In the rows, 128 means zero.
The rows of T fall into a few groups, and each row is roughly a mix of its group's hidden directions.
T:
[[151 118  95 130 120 167  96 147 185  79 116]
 [169 105 110 116 138 131 135 172 139 164 194]
 [123 111 196 126 120 141 142 152 153 189 115]
 [151 177 121 145  95 165 124  78 168 112 108]
 [123 190 107 122 120 141 177  91 156 117 163]
 [ 97 120 184 106 151 112 185 108 108 145 155]
 [125 106 165 147 106  75 146  93  84 167 123]
 [136  89  90 140 126 116  66 135  97  90  98]
 [144  91 118  98 164 117 146 191 129 147 170]
 [141 204 120 143 104 157 139  89 149 153 121]
 [138  85 124 139 126  82 136 163  97 190 144]
 [152 149 169 151  71  98 148  86 148 147 113]
 [123  52 120 107 101 119 119 125 124 155  78]
 [121 135  93 123 149 193 111 146 175  88 126]
 [136  90 108 124 118 102  86 121 103  59 103]
 [ 76  89 143 113 166 149 153 175 153 122 148]
 [108 156 178 122 122 145 177 106 169 172 131]
 [110 165 138 143 143 128  91 101 129  64  82]
 [ 96 144 138 143 115 160 108  74 137  75  89]
 [111 145 143  98 154 169 161 159 184 106 154]
 [108 137 167 145 103  80 139  84  82 157 111]
 [133 104 111 129 104 103  93 104 123  53  96]
 [117 164  88 164 131  77 110 103  88 119  97]
 [110 153 128  66 163 124 172  98 121 145  92]
 [139  75 120 134 156 134  83 186 139 118 160]
 [138 125 171 121 125 136 150 180 124 195 154]
 [176 146 136 101 145 126 178 102 114 164 174]
 [112  48 145 124 153 108 152 155 115 151 153]
 [121  70 128 124 180 140  93 159  92 154 119]
 [ 91 142 144  75 193 143 157 145 144 136 131]
 [106 135 188 129 128  97 152 138 104 191 115]
 [ 97 107 188 124 119  83 129 104 103 134  82]
 [153 189 133 156  77 128 141  83 150 124 127]
 [120  41 126 118 110 128 118 158 131 163 116]
 [114 101 143 108 126 142 175 158 147 188 169]
 [151 102  77 117 127 128  95 139 108  59 144]
 [132  74 138 110 140  71 116 174  92 122 138]
 [148  69 135  92 145 162 115 175 120 117 163]
 [125 180 127 136 102 115 149  66 104 114  87]
 [145 137 110 154  79 113  86 170 172 119  97]
 [137 116 147 138 146 153 125 181 133 205 137]
 [154 169  87 134 116 179 101 123 172  99 113]
 [ 98 179 155 120 112 137 156  80 154 123  83]
 [163 191 113  83 161 129 157 115 146 137 153]
 [120  49 115 144 102 112 107 138  90 139 100]
 [140 138 122 126  71 115 144  70 129 142  74]
 [153 171  65 133 130 175  92 135 145 118 118]
 [125 107 134 134 175 164 121 167 125 198 140]
 [194 140  96 134  81 112 143 104 124 160 152]
 [151 171  60 134 133 133 136 146 113 115 178]
 [132 169 155 157  90 151 145 130 183 143 169]
 [109  93 196 126 108  99 119 116 126 134  75]
 [171 155  93 149  89 152  90 117 165 106 102]
 [118 100  94 108 170 172 103 151 140  73 130]
 [133 107 134 162  96  90 106  77  81 139  97]
 [113 109 172 124 128  69 156 119  80 163 140]
 [ 98 186 144 112 144 129 145  83 129 100  80]
 [150 139 118 156 157 129  68 156 133  72 152]
 [143  59 125 127 145 139  76 169 110 120 112]
 [112  77 174 106 115  98 112 110 107  86  94]
 [106 125 117 104 159 175 127 172 174  84 140]
 [129  78 131 120  97 132 164 149 134 194 156]
 [101  62 128 164 116  97 102 119  90 142 102]
 [154 113 112  91 105 151 135 132 147  60 171]
 [102 172 145 126 104  97 163  65 135 104 112]
 [160 119 108 145 132 130 105 201 105 172 148]
 [130  62 156  87 131 117 112 139  97  81 129]
 [135  91 113 123 120 116 168 147  83 183 168]
 [133 188 141 128  92 132 147  75 162 125  95]
 [145 195 157 130  96 127 150  73 139 135 123]
 [148 125 132 164  46 128 141 106 150 159 133]
 [121  91 141  96 130 168 128  92 170  72 125]
 [134 208 141 123 114 134 162  85 153 126 125]
 [118 185 145 152  96 129 126  78 144  97  88]
 [141  69 120 133 123 132  72 135 133  85  88]
 [ 80 130 184 128 132 103 178 118 115 167 141]
 [138 187 111 105 145 184 134 125 167  96 138]
 [117 112 119 151 176 124 102 157  87 189 113]
 [144  46 105 130 106 112 105 144 101 149 113]]
One row of each group comes first, with its name. Which group is each row after those in?
[133  66 130 121 142 109  80 158  83 108 109]
(6)
[102  80 140 102 164  92 124 177  91 116 143]
(105)
[117 148 138  97 131 135 199 126 129 183 157]
(60)

[149  62  97 112 146 112 121 160  85 153 144]
(60)
[105 146 153  95 141 151 182 142 165 171 156]
(60)
[130 196 137 128 101 127 153  71 143 122  99]
(60)
[101 121 118  98 195 118 111 133  89  92  95]
(60)
[149  60 136 127 133 142  78 176 124 127 111]
(6)
[122  62 127 117 154 135 114 187 133 150 161]
(60)
[126 208 143 109 158 142 156 114 158 118 148]
(60)
[150 134  82 138 161 171 120 171 135 164 167]
(6)
[115  76 114 106 149 118 160 152  77 171 148]
(60)
